(in the rows, 128 means zero)
A single turn carries every row of the set below to another of its rows. Some are shown first; where does it send the rows asked next?
Teku: [114 131 123 103 142 108 145 134 119 102 160 141  68 113  94 152 131 108
 120 142 155  96  95 100 126 129 106 119 133 139 121]
toz: [118 146 111 122 139 134 138 132 143 143 145 164  76 105 117 153  88 140
 111 150 138 112 117 100 152 131 113 138 133 151 115]
Kuzen: [ 95 138 113 136 143 113 159 125 155 133 166 163  74 114 107 160  89 103
 110 172 151 113 116 124 151 135  92 111 145 158 109]
musu: [ 87 116 117 122 137 108 183 161 148 162 145 163  97 106  97 139 123 112
 138 153 156  93  97  91 107 134 117 121 112 128 123]
zal: [109 122 122 145 140 110 153 151 141 126 166 152 105 110 119 124 128 115
 141 133 162 109 102  97 109 142  80 127 129 141  99]
Dako: [ 96 101 126 132 132 102 158 165 138 123 131 172  93  95  83 129 125 150
 129 122 166 107 116 105 125 123  94 119 121 121 121]
mab: [110 140  91  98 159 146 163 147 120 126 138 156  85 121 104 144 113 126
 114 135 120 121 112 126 145 132 117 131 132 129 109]
kisog: [ 90 123 144 146 144 107 153 154 125 137 146 177  94 106  98 123 124 151
 127 144 128  82 104  92 110 143  89 106 139 139 108]
dos: [103 117 112 154 132 100 156 177 160 163 142 156 107  91 105 129 124 129
 146 151 144 107  90 108 130 156  98 102 133 138 105]
mase: [106  84  87 118 138  98 134 150 147 147 150 157  89 136 106 161 112 116
 127 142 151 131  89 109 135 134 108 126 107 140 109]
ful: [ 94 128 131 142 136  97 142 153 162 159 157 170  99 133  83 131  85 127
 125 162 124 103 119 122 121 154  86 119 140 128 137]
nem: [ 98 130 131 138 146 101 167 129 131 119 176 173  77 125  88 143 135 125
 117 144 152 107 102 118 142  97 119 126 123 143 129]
let: [106 124 115 152 130 112 152 133 157 131 166 145 106 113 100 136 105 153
 123 122 143 118 120 125 149 153  91 143 110 133 130]
zat: [119 139 116 146 140  99 146 139 136 118 165 164 116 117  84 140 132 144
 131 141 135 109 108 149 137 117  94 106 153 141 118]
gunub: [ 97 106 113 134 129  94 174 160 123 124 157 151  89  96  80 154 142 137
 133 153 142 112 100 112 111 152 112 112 124 127  93]
Sis: [ 96 140 102 118 140 140 150 140 150 145 157 146 104 101  88 144  94 118
 128 150 144 141 119 131 148 123 118 121 145 149 116]
bup: [120 123 129 105 147 100 162 150 154 139 125 161 107 121  85 145 109 135
 111 120 126 104 108  98 135 126 140 115 121 141 126]
Folug: [115 124 127 129 149 127 160 156 147 138 169 135  81 126  95 129 106 106
 133 161 128 127 102 108  98 134 116 140 127 121 127]
Fatak: [ 91 125 117 135 146 124 141 137 154 146 143 190 126 115 100 141 101 109
 118 142 143  85 101 108 135 140  99 127 142 145 148]
pomak: [ 87 130 122 102 158  94 141 164 130 145 114 167  83 123  81 145 118 142
 119 164 128 102  94 111 134 133 120 109 138 147 133]
mugor: [122 129  99 109 144 106 149 144 139 121 130 176  75 128 108 158  94 120
  96 142 139 105 114 124 154 150  88 111 141 133  99]
gori: [103 127 104 145 135 125 151 135 126 143 169 157  94 113 107 145 125 111
 120 175 132 117  82 122 108 162 111 143 157 133 123]
bod: [100 130 106 113 146 126 172 149 140 142 140 161  83 118  83 139 100  93
 102 161 132 110 113 140 148 131 101 102 156 117 119]
para: [128 124 107 130 137 118 141 140 146 154 141 159 115 120 106 125 112 128
 128 140 139  83 103 125 120 109  83 118 149 119 141]
gedu: [125 125 134 134 125  91 170 114 135 124 165 148  83 119  92 149 118 130
  93 137 127  86 103 100 132 155 109 118 133 134 111]
roris: [119  96 115 136 162  96 171 172 165 117 142 138  86 122  94 149 117 118
 121 148 127 131 101 131 138 140 111 100 123 126 111]
lof: [ 96 103  91 135 154 105 158 166 155 134 124 148  82 116 105 142 126 122
 124 153 163 137  97 139 142 137  98 135 130 130 137]
sapu: [111 105  94 132 149 123 147 138 132 158 154 143  97 131 122 153 117 123
 126 166 112  93  85 116 120 142  88 118 123 131 113]
lizi: [ 99 108 118 131 127  96 140 153 140 155 155 178  67 118  80 149 119 135
 111 160 136 115  87 103 153 125 133 111 125 141 118]
Bon: [111 118 113 146 141 121 131 146 146 106 155 152 103  88  98 150 126 141
 128 135 137 101  96 128 172 145  93 105 130 146 127]

bod turns into Sis
mase turns into sapu
roris turns into Folug
And these:
Dako turns into gunub
lof turns into gori

A single turn carries every row of the set below to another of its rows. Some are shown first; where does it send the rows asked next?
midu: [136 109 148 132 137 128 118 155 109 137 128 128  91 116 115 128 131]
gak: [143 111 139 139 139 130 120 111 151 120  98 125 108 121  87 145 108]
divez: [118 126 119 148 132 121 146 103 150 123 113 126 116 111 124 146 135]
vumop: [152 128 135 132 136 127 161 133 139 130 119 104 121 134 103 146 141]
noko: [114 123 151 115 140 112 152 136 133 124  98 113 128 114 112 130 122]
mifim: [142 138 131 135 154 115 122 147 135 131 106 134 105 141  89 137 141]
vubo: [126 143 133 137 133 129 107 111 142 106 143 116 124 107 115 156 116]
tigid: [129 136 153 149 112 126 105 122 104 129 133 121 150 137 112 129 116]
zodu: [118 130 149 146 111 120 110 129  97 130 122 122 146 144 120 127 120]
papod: [130 128 126 124 113 155 110 128 103 125 111 119 141 140 114 145 133]
mased: [122 114 118 125 121 123 125 152 134 142 148 146 122 114 122 130 113]
mim: [122 118 122 142 101 144 117 131 116 133 132 133 151 122 119 146 112]
Kabab: [124 134 139 128 104 145 105 129 108 126 118 112 133 139 126 145 137]
Ger: [130 129 138 144  98 141 109 130 121 142 138 122 149 121 121 145 121]
Big: [118 123 135 148  99 137 104 131 118 142 134 131 142 128 127 147 116]
ziz: [133 125 123 103 136 141 115 150 120 137 118 128 107 137 114 135 142]
vefo: [123 126 125 146 145 119 145 110 137 134  90 120 118 131 113 141 145]
pivu: [128 128 139 158 155 118 102 127 130 150 111 124 137 137  93 154 112]
Nove: [136 137 145 132 109 147 103 128 108 136 119 110 142 139 115 144 136]
Mez: [147 128 149 154 159 118 138 122 135 137 121 131 120 151  93 145 113]
vuka: [133 110 151 136 138 123 116 151 110 133 136 132  92 114 115 124 123]
rebek: [131 131 129 132 128 112 139 136 127 131 113  88 145 115 104 139 141]
Tal: [140 113 140 134 130 118 136 110 147 104 108 114 113 108  93 132 110]
kos: [135 107 145 134 130 126 121 154 115 135 138 128  93 108 118 128 127]
gikur: [142 102 135 140 129 120 139 123 150 130  95 116 122 113  86 137 113]
Fomun: [111 115 148 135 151 122 128 136 144 148  99 141 124 123 108 149 100]
sisob: [122 127 139 142 119 128 113 121  95 118 123 130 151 142 111 126 111]
Fisu: [144 132 137 145 136 130 144 116 154 117 149 129 112 121 112 155 114]
Renil: [116 129 131 161 151 113 133  99 141 127 107 139 115 130 114 141 122]
doni: [139 132 115 132 126 116 142 154 153 128 129 130 112 109 104 141 141]
Kika: [133 140 133 147 145 102 125 135 143 112 140 148 107 121  99 131 115]
Gobod: [113 130 148 113 142 137 127 120 148 111 114 130 107 109 122 154 112]
defis: [123 128 141 123 147 109 116 139 107 121 133 141 116 140 110 110 113]

sisob turns into papod
Fomun turns into noko
And these:
gikur turns into Tal
mased turns into defis
pivu turns into rebek
Fisu turns into Mez
Ger turns into tigid
vuka turns into midu
vefo turns into divez
Kabab turns into Big
mifim turns into doni

